In the data rows, 128 means zero.
Here are some points, one per row:
"107 177 202 193 102 106 198 135 129 102 103 102"
"103 105 110 112 224 219 114 100 100 102 102 103"
"177 105 105 98 106 107 202 139 130 104 102 104"
"174 107 108 104 105 105 102 112 117 215 230 121"
"175 104 112 102 105 103 115 102 101 102 103 102"
"102 108 111 162 134 128 102 112 116 202 248 125"
"153 106 100 102 106 105 102 97 98 103 113 163"
"102 107 109 128 163 155 102 99 100 99 107 133"
"99 230 240 136 107 105 106 127 136 230 160 111"
"150 105 105 99 105 106 100 101 102 122 185 214"
"176 105 105 102 106 106 104 126 132 233 164 112"
"145 109 110 100 105 105 199 138 133 103 104 101"
"100 243 223 131 107 104 104 99 101 117 162 242"
"103 225 234 128 105 105 101 100 100 101 110 148"
"170 106 108 102 106 105 159 178 169 112 104 103"
"105 205 189 117 105 106 101 99 100 107 127 227"
"169 105 109 105 105 105 195 121 117 103 103 105"
"104 108 114 177 128 123 101 100 101 102 107 138"
"174 105 107 103 107 105 103 100 100 104 104 134"
"101 105 104 123 177 164 102 101 99 102 103 118"
"100 117 119 255 116 112 140 190 189 122 107 104"
"133 111 114 101 105 105 117 165 179 155 120 104"
"110 158 145 104 105 105 102 124 129 225 175 111"
"174 106 105 101 107 106 101 106 105 157 255 146"
"127 120 113 103 106 106 102 100 100 108 125 225"
"105 104 104 99 215 246 168 169 157 111 104 103"
"165 103 109 102 104 103 201 124 120 103 102 101"
"149 110 106 102 108 106 128 188 196 134 110 104"
"179 107 107 104 107 105 147 108 104 103 101 104"
"104 105 106 105 216 245 105 130 137 218 154 109"
"103 109 108 126 166 155 144 194 183 119 106 105"
"103 204 194 116 107 105 102 101 100 107 130 234"
"100 106 108 148 141 133 168 110 109 103 103 103"
"164 105 100 97 106 107 137 190 191 124 108 102"
"102 109 113 180 129 123 102 101 104 133 240 177"
"103 192 203 179 105 105 101 98 99 102 104 120"
"102 106 107 104 222 249 101 100 101 101 105 116"
"158 109 98 99 107 108 128 193 193 130 111 105"
"161 104 109 101 106 105 204 138 131 106 103 105"
"104 217 195 119 107 106 101 101 99 102 103 120"
These points spread out most along one direction. How many in every 100 of the points above lie lower along it than each point below? Answers are rounded to whole numbers. More than half of the points above lie lower than the first one.
"101 104 103 105 216 244 205 130 125 104 104 105" 3
"124 125 119 107 105 104 140 188 188 121 107 104" 35
"176 106 105 103 106 105 118 172 183 149 117 104" 23
"161 107 107 102 106 105 195 147 140 107 104 104" 18
"107 112 109 194 123 120 135 195 190 126 106 102" 35
"105 106 105 128 160 152 100 100 99 106 126 221" 68
"103 118 125 255 112 108 102 100 101 115 161 233" 83
"168 108 105 103 107 107 160 110 107 103 101 104" 35
"102 107 109 137 150 143 141 106 104 103 100 104" 43
"117 126 123 104 107 106 114 99 101 101 103 104" 57
"158 108 102 100 107 109 114 102 99 101 103 106" 50
"104 196 194 114 105 104 102 99 101 102 110 149" 88
"102 171 187 212 107 107 100 103 99 106 118 199" 88
"105 230 229 141 107 106 110 155 164 175 127 107" 83
"101 105 106 105 223 249 181 158 150 111 102 105" 3
"177 107 104 101 105 107 103 119 125 230 183 114" 57
"101 106 104 112 219 205 111 100 100 104 102 103" 33
"171 109 107 106 105 105 115 162 177 160 122 106" 35
"102 113 121 255 114 111 105 133 143 225 149 109" 65
"104 106 103 120 188 179 142 185 185 121 106 104" 3
"133 118 111 100 107 108 159 179 168 113 103 105" 33
"102 200 210 117 105 104 102 100 101 101 104 112" 83
"101 104 111 118 190 174 101 106 106 149 255 156" 65
